The rows of X fall into several groups, and each row is roughly a mix of its group's hidden directions.
X:
[[-0.49 -1.17 -0.51  1.96  1.33  1.61 -2.78 -2.57 -4.06  2.52]
 [ 0.86  3.51  0.68 -0.38  1.50 -0.27  2.12  2.96  3.61 -2.22]
 [ 3.19 -2.95  1.88 -2.87 -1.83 -1.63  0.46  2.06  0.11 -2.49]
 [-0.69 -2.04 -0.59 -1.16  3.15 -2.48 -0.49 -4.40 -0.32 -2.27]
 [ 2.98 -2.66  3.89 -2.69 -0.56 -2.51 -0.18  0.43 -1.39  0.46]
 [ 0.84 -2.34  3.83  2.18  0.60  0.75  0.89 -2.22 -1.38  3.62]
 [ 3.16 -2.14  3.38  1.44 -0.40  1.75 -1.60 -0.58 -2.85  2.23]
 [ 0.89 -3.25  3.17  1.49  1.36 -1.58 -0.34 -3.24 -2.43  1.67]
 [ 0.63 -1.93 -3.16  2.52  1.62  0.90 -0.75 -4.33  1.33 -1.50]
 [ 2.67 -4.86  2.40  1.88 -0.21  0.90  0.16  2.07 -0.25  1.41]
 [ 1.94 -0.63  1.69 -4.78 -0.87 -1.41  0.30  3.04  1.93 -1.27]
 [-0.81  2.30 -1.19  3.66  2.46  1.78  2.46 -0.86  3.02 -1.15]
 [-3.08  3.47 -2.54  3.50  1.61 -0.19  1.43 -1.51 -0.19 -0.31]
 [ 3.41 -1.61  4.12  0.04  1.16 -2.05  0.95 -0.25 -2.61  1.65]
 [ 3.07  1.78  2.95 -0.91  0.93 -1.45  2.53  3.31  1.71 -1.40]
 [ 4.02  0.46  4.50 -0.82 -0.06  0.77  2.30  2.01 -0.07  0.24]
 [ 1.61 -2.14  1.80 -2.31 -2.45 -1.70 -2.13  0.33 -3.97  1.49]
 [-3.17  1.84 -4.57 -1.71 -2.20 -0.47 -1.21  1.64  0.78 -0.47]
 [-0.61 -3.82 -0.42  0.03  3.17  0.16 -1.51 -3.80  2.03 -1.09]
 [-0.91  3.66 -0.65  3.19  2.39 -0.29 -1.29 -0.35 -2.00  3.30]
 [-3.08  1.46 -3.02  3.38 -0.31  1.52 -0.69 -3.22  0.93  1.00]
 [-0.85  3.23 -4.02  3.91 -0.46  1.71  0.74 -0.39  0.33 -0.88]
 [-1.91  4.21 -2.94  1.79  0.81  3.06 -1.66 -0.91  0.35  0.60]
 [-2.54  3.34 -1.16  3.46  3.50 -0.05  1.18 -1.48  0.75 -0.10]
 [ 0.02  3.03 -0.30  4.71  2.10  0.10  2.58 -0.17  1.70 -1.37]
 [ 1.31 -3.85 -0.74 -3.12  0.36 -3.06 -0.77 -1.81  2.24 -1.44]
 [ 3.01 -1.56  0.99 -3.06 -1.19 -0.03  2.02  3.65  1.50 -2.09]
 [ 1.06 -3.75  0.46 -2.79  0.60 -2.79 -3.42 -0.65 -0.51 -1.89]
 [-1.76 -0.43 -3.21  3.28  0.49  1.73 -2.52 -3.14 -1.86  0.09]
 [ 0.83 -3.05 -0.53 -4.59 -1.96 -1.52 -2.48 -1.66  0.76 -0.54]
 [ 1.22 -1.58  1.31  2.90  0.49  2.76 -0.13 -3.42 -2.83  2.36]
 [ 2.15 -3.05  2.11 -1.86 -1.69 -1.46  1.83  3.68  0.57 -1.79]
 [-0.27 -0.76  0.17 -0.81 -5.05 -0.01  0.04  2.86  3.49 -0.29]
 [ 3.86  0.35  3.31 -0.86  1.03 -0.70  2.95  1.92 -0.10 -2.56]
 [ 2.97 -4.02  3.33 -1.89  0.48  0.26 -1.27 -1.71 -1.48  0.80]
 [-1.94  1.75 -1.34  3.41  2.53  1.91 -1.29 -2.96 -1.81  1.81]
 [ 2.81 -2.94  2.74 -1.69 -1.55  0.63  1.11  3.85  0.25 -1.24]
 [-2.42  2.23 -0.87 -1.69  0.73 -1.04  2.22  2.64  4.27 -1.06]
 [ 0.78 -2.81  1.60 -0.99 -0.84  2.56  2.08  4.51  1.08  1.47]
 [ 0.35 -1.34  2.67 -1.76 -2.41  0.36 -0.50  0.15 -3.91  3.70]
 [-1.55  4.00 -2.60 -0.24 -0.07 -1.91 -2.83  1.42  0.75  2.79]
 [ 1.65 -3.90  0.69 -3.21 -1.68 -1.88  0.38  2.33  1.34 -2.21]
 [ 3.33 -4.18  2.56 -0.61 -0.74  1.94 -1.10 -0.27 -2.30  0.93]
 [ 2.54  0.86  3.77  2.17  1.41 -1.38  1.63  0.04 -2.55  2.85]
 [ 2.58  2.57  1.32 -1.53  0.96 -1.81  2.51  2.46  1.69 -3.24]
 [-3.44  3.43 -2.50 -2.25 -1.77 -1.14  0.00  0.18  2.62 -1.00]
 [-0.51  4.60  0.53  3.60  1.72 -0.27  2.94  0.72  0.15  0.66]
 [ 0.17 -1.34  3.06 -3.43 -2.05 -2.21  0.95  3.63 -0.67 -0.83]
 [-2.33  0.85 -1.72  3.60  0.65  0.94 -1.20 -4.36 -1.52  1.06]
 [-0.51  2.01  1.49 -3.70 -1.76 -1.20  1.00  4.59  0.65  0.30]
 [-1.88  0.62 -3.08  4.07  1.72  2.35 -0.79 -2.80  0.30 -0.53]
 [-1.97  4.63  0.02 -2.71  0.66 -3.22  0.64  1.27  0.29 -1.32]
 [ 0.49 -4.00 -2.85  1.68 -0.34  2.00 -1.91 -3.27  1.29  0.04]
 [ 1.16  0.93 -0.06 -4.33 -3.13 -1.84  1.02  3.39  0.77  0.03]
 [-3.29  2.33 -1.97  3.53 -1.35  1.83  1.04 -2.03 -0.08  2.08]
 [-0.57 -1.88  0.94  2.57 -0.81  1.37 -2.37 -3.82 -3.04  1.99]
 [-3.53  4.08 -0.69 -0.40  1.38 -1.21 -1.43 -2.76 -1.92  0.88]
 [-1.71 -1.86 -2.63 -1.02 -1.78 -1.08 -2.83 -3.49 -2.54  1.41]
 [-0.75 -1.18  1.44  1.04 -2.00 -4.20  3.12  3.03  0.34  1.20]
 [ 0.66 -3.11  1.45 -2.60  2.08 -1.58  0.56 -2.80  2.35 -2.79]
 [ 3.38 -5.09  1.84  0.53 -1.45  1.74 -0.28  0.66 -0.61  0.45]
 [ 1.05 -3.65  0.39  0.19 -0.67  1.09 -2.02 -3.63 -3.12  2.01]
 [-0.18  3.30 -2.29  1.05  0.01 -0.05  3.28  1.46  3.84 -1.53]
 [-0.43  0.28 -1.99 -2.99 -2.80  0.62 -3.68  2.35 -2.56 -0.45]
 [-2.04  5.55 -1.10 -2.22  0.18  0.49 -0.02  1.33  1.84  0.87]
 [ 2.57 -3.10  0.63 -2.94 -2.55  0.06 -2.57  1.51 -2.47  0.73]
 [ 2.82 -1.95  3.36 -1.08  1.29 -1.09  2.97  1.20  0.82 -3.05]
 [ 2.89  0.04  3.83 -1.29 -0.65 -1.18  2.90  2.64  2.29 -0.43]
 [ 0.44 -2.75 -0.75 -4.43 -1.51 -2.51 -3.08  0.41  1.02  0.23]
 [-3.26  2.94 -2.79  2.54  0.05 -1.85  2.68 -1.19  0.49 -1.22]
 [-2.09  0.73 -3.09 -2.88 -2.99 -2.87 -1.14 -0.82  2.31  0.05]
 [-1.17  2.39 -2.94  1.72  1.17  0.13  2.54  0.06  4.17 -1.84]
 [-1.70  3.21 -3.17  3.48  0.29  1.89  0.12 -2.04  1.89  0.67]
 [ 2.25 -3.84  3.95 -0.97  2.11 -0.98 -1.42 -1.61 -0.86 -0.34]
 [ 0.28 -1.95  0.60  3.30 -0.08  2.55 -1.48 -3.44 -2.75  2.02]
 [ 2.27 -3.34  2.77 -2.36 -0.56 -0.87  1.83  3.33 -0.80 -1.26]
 [ 2.27 -0.53  2.10 -0.72 -3.10 -0.89  1.01  4.82 -0.63  1.35]
 [-3.34  1.33 -1.90  1.84 -0.95  3.25 -1.59 -0.66 -2.75  2.32]
 [-2.77  5.30 -2.29 -0.22  0.54 -1.37  0.59 -0.26  1.74 -0.80]
 [ 2.79 -0.35  0.42 -1.92  1.38  3.80  0.48  0.92  3.65 -2.17]
 [ 1.89 -1.89 -0.63 -2.76  1.24 -2.29 -0.56  0.24  3.55 -3.51]
 [-0.37  2.10  1.10  3.00  3.30 -0.22 -0.20 -3.29 -1.37  2.97]
 [-4.10 -1.21 -3.13  2.01  0.10  2.07  0.53 -2.49  0.61 -2.00]
 [ 0.54 -1.27 -0.80  1.16  1.24  1.14 -2.24 -5.20 -2.91  0.14]
 [-2.69 -2.43 -1.81  1.79 -0.88  1.62 -1.32 -3.80 -2.32  1.62]
 [ 4.23 -1.70  2.33  2.46  1.42  2.17 -0.14 -0.76 -2.57  1.05]
 [ 1.85 -5.14 -1.18 -2.28 -0.75  0.65  0.74  1.20  1.92 -2.03]
 [ 2.59  1.19  2.80 -0.36  1.09 -2.66  4.15 -0.10  0.54 -2.32]
 [ 2.78 -4.13  1.67  3.14  1.06  0.93 -0.40 -1.36 -2.35  0.62]
 [ 2.54 -0.49  0.27  1.99  3.21 -0.95  0.85 -1.21  3.20 -3.59]
 [ 0.91  0.64 -0.98 -0.51 -1.22 -2.40  2.22  3.20  3.68 -2.97]
 [-1.76 -0.17 -1.40  4.09 -1.13  1.25 -1.72 -4.19 -0.71  1.27]
 [-2.32  4.06 -1.61  3.29  1.34  0.32 -0.26 -2.96 -0.71  0.87]
 [-0.49 -5.30  2.41 -2.18 -0.86 -0.24 -1.21  0.89 -1.87  1.36]
 [ 2.11 -4.60  0.52 -3.94  0.53  1.05 -0.94  1.75  0.61  0.37]
 [-2.63  4.54 -1.81  2.04 -0.17 -0.11  1.79  0.93  2.86  0.27]
 [ 3.20 -3.87  2.95 -1.47  0.49  0.45 -0.25  2.67 -1.45 -1.21]
 [-3.13  3.39 -1.33  2.32  1.43 -2.81  1.47  0.15  2.33  1.13]
 [ 1.32 -2.20  0.05 -3.02 -2.58 -1.46  0.94  3.03  2.60 -2.44]
 [ 3.03 -4.23 -0.31  3.25 -1.01  2.41  0.83  0.30  1.36 -0.12]
 [ 0.11  3.53 -0.22  0.85  0.69  0.03  3.51  2.42  3.64 -1.46]
 [-0.89 -0.59 -1.85 -3.57 -1.39  0.83 -0.93  0.51  4.29 -2.80]
 [ 2.40 -2.27  1.80 -4.32 -0.95  0.01  0.77  3.45  0.47 -0.90]
 [ 2.87 -5.58  1.26  1.65  0.85 -0.24 -0.89 -0.78 -1.19  0.06]
 [-2.30  0.16 -0.35  3.53 -0.25  1.05 -1.96 -3.94 -1.92  2.27]
 [ 0.70  3.76 -1.11 -0.38 -2.16  1.69  3.56  2.70  1.88  0.44]]
Here is one row of each group, with its name. Which group are the others in?
[ 2.11 -2.34  1.28 -0.30  3.24  0.74 -2.17 -2.88 -3.39 -0.15]
P
[ 0.57 -5.84  0.96 -0.76 -1.50 -0.91  0.71  2.54  1.08 -0.45]
K
[ 0.81  4.17  0.42  3.01  1.02  0.42  2.73  2.43  1.58 -1.71]
J

[ 3.81 -1.81  3.62 -2.51  1.08 -2.57  0.13 -1.29 -0.73  0.26]
P
[-0.21 -3.38  1.62  1.45 -0.61 -1.04 -1.18 -1.16 -3.16  4.11]
P
[-0.87 -2.40 -2.05 -2.77  1.38 -2.30 -2.08 -0.50  3.02 -2.82]
J
[ 0.02 -3.06  0.77 -2.19 -1.69 -2.08 -3.12 -0.83 -3.62  1.36]
J
[ 1.32 -0.33 -0.63  3.74  1.96  1.62 -1.94 -3.99 -1.64  1.47]
K
[-0.63 -2.39 -2.63  0.78 -0.86  0.63 -3.65 -3.08 -3.06  0.56]
J
[ 2.41  0.20  3.42  1.83 -0.06  3.80  2.45  2.44  0.16 -0.10]
P
[-4.62 -0.13 -1.27  2.57  2.10 -0.67  0.77 -1.40  3.12  0.73]
P
[-1.40 -2.12 -2.05 -1.58 -1.75  2.16 -3.78 -3.03 -0.31  1.66]
P
